[[-27 -46]
 [-12  25]
 [-15  23]]
->
[-46 -12]

[[-45   5 -34]
 [-13  -6  -9]
 [ -3 -47  -9]]
->
[-34  -6  -3]

[[-47  35]
 [-50  33]]
->
[ 35 -50]

[[ -2 -18 -18 -28 -13]
 [-16   3  16  -3  40]
 [ 14  25  58  30  29]]
->
[-13  -3  58]

[[56  6]
 [-8 -9]]
->
[ 6 -8]

[[-11  -5]
 [-30 -47]
 [-15 -16]]
->
[ -5 -30]

[[ 28 -14]
 [-15  39]
 [-49 -13]]
->
[-14 -15]

[[  1  -3  18   3]
 [ -1 -58   7 -12]]
->
[3 7]
---
[[ 21  56  28 -13 -28]
 [ 45  38  36 -10 -23]]
->
[[-13 -28  21  56  28]
 [-10 -23  45  38  36]]

[[-17  -5 -38 -44  17  -9  -4 -22 -18 -21 -34]
 [ 11 -18  -8  24  -1  13   1  24   8  22 -27]
 [ 30  15 -10  16 -13  32 -28  27 -38  29 -18]]
->
[[-21 -34 -17  -5 -38 -44  17  -9  -4 -22 -18]
 [ 22 -27  11 -18  -8  24  -1  13   1  24   8]
 [ 29 -18  30  15 -10  16 -13  32 -28  27 -38]]

[[ 33   2 -32 -14]
 [-21 -24  31  -6]
 [ -2  35 -27  -9]
 [-28 -16  51  10]
 [-39  31  12 -18]
 [-43  33  25 -12]
 [  8 -50   3  10]
 [ 27  17 -27 -16]]
->
[[-32 -14  33   2]
 [ 31  -6 -21 -24]
 [-27  -9  -2  35]
 [ 51  10 -28 -16]
 [ 12 -18 -39  31]
 [ 25 -12 -43  33]
 [  3  10   8 -50]
 [-27 -16  27  17]]

[[-11   1   0   2  -3   8]
 [ -4   7   0   1   2  -9]
 [  6   3  -5   5   4 -10]
 [ -2   4   0  -1   0  -3]
 [-12 -29  -7  -6 -13  32]
 [  2   1  -1   2  -8   2]
 [ -8  -4   7   8  -8  -6]
 [ 10  -6   4   4  -5   9]
 [  3   2  -1   1   3   0]
 [  0   4  11  -9 -22   5]
 [ 15  42 -19 -11  28 -34]]
->
[[ -3   8 -11   1   0   2]
 [  2  -9  -4   7   0   1]
 [  4 -10   6   3  -5   5]
 [  0  -3  -2   4   0  -1]
 [-13  32 -12 -29  -7  -6]
 [ -8   2   2   1  -1   2]
 [ -8  -6  -8  -4   7   8]
 [ -5   9  10  -6   4   4]
 [  3   0   3   2  -1   1]
 [-22   5   0   4  11  -9]
 [ 28 -34  15  42 -19 -11]]

[[ 14 -21  14  -7 -31]
 [  1 -39  21 -45 -12]
 [-21 -36  11   7 -25]
 [-32 -46  -6  23 -11]
 [-17 -19  -1 -49   3]
 [  5 -28   5  -2 -25]
 [ 19 -41 -43  18  28]
 [ 48   8 -10 -20 -20]
 [ 32  -8  -1 -17 -18]
 [ -1  -2 -17  -2 -29]]
->
[[ -7 -31  14 -21  14]
 [-45 -12   1 -39  21]
 [  7 -25 -21 -36  11]
 [ 23 -11 -32 -46  -6]
 [-49   3 -17 -19  -1]
 [ -2 -25   5 -28   5]
 [ 18  28  19 -41 -43]
 [-20 -20  48   8 -10]
 [-17 -18  32  -8  -1]
 [ -2 -29  -1  -2 -17]]

[[ -4  21  15   7  27 -34]
 [-10  19   2 -36  43  22]]
->
[[ 27 -34  -4  21  15   7]
 [ 43  22 -10  19   2 -36]]

[[-19  18 -34]
 [-25 -10  11]
 [-17   8 -41]
 [-10  41 -52]
 [-15  18 -30]
 [-18  27 -20]
 [-16 -28   6]
 [-10  23 -52]
 [ -7  -6 -28]
 [-19   6  24]]
->
[[ 18 -34 -19]
 [-10  11 -25]
 [  8 -41 -17]
 [ 41 -52 -10]
 [ 18 -30 -15]
 [ 27 -20 -18]
 [-28   6 -16]
 [ 23 -52 -10]
 [ -6 -28  -7]
 [  6  24 -19]]

[[  2   0  -1   1  -1   0   1  -1   1  -1  -1  -1]
 [-42 -25  39   1  25   2  17  47 -15 -11  -2  20]
 [  0   2  -1   0  -1   0  -1   0  -1   1   0   1]
 [ -2   2  -4  -1   4  -6   1   1  -3   4   2   2]]
->
[[ -1  -1   2   0  -1   1  -1   0   1  -1   1  -1]
 [ -2  20 -42 -25  39   1  25   2  17  47 -15 -11]
 [  0   1   0   2  -1   0  -1   0  -1   0  -1   1]
 [  2   2  -2   2  -4  -1   4  -6   1   1  -3   4]]

[[-21 -24  23  -3 -20   3 -34   1]
 [-36  50   9 -17   2 -38  33  18]
 [-21  20  -8  17 -23  12  58  17]
 [ 51   4 -20  37  12  41 -12  -5]
 [ 13 -25 -39  32 -16  43 -12 -23]]
->
[[-34   1 -21 -24  23  -3 -20   3]
 [ 33  18 -36  50   9 -17   2 -38]
 [ 58  17 -21  20  -8  17 -23  12]
 [-12  -5  51   4 -20  37  12  41]
 [-12 -23  13 -25 -39  32 -16  43]]
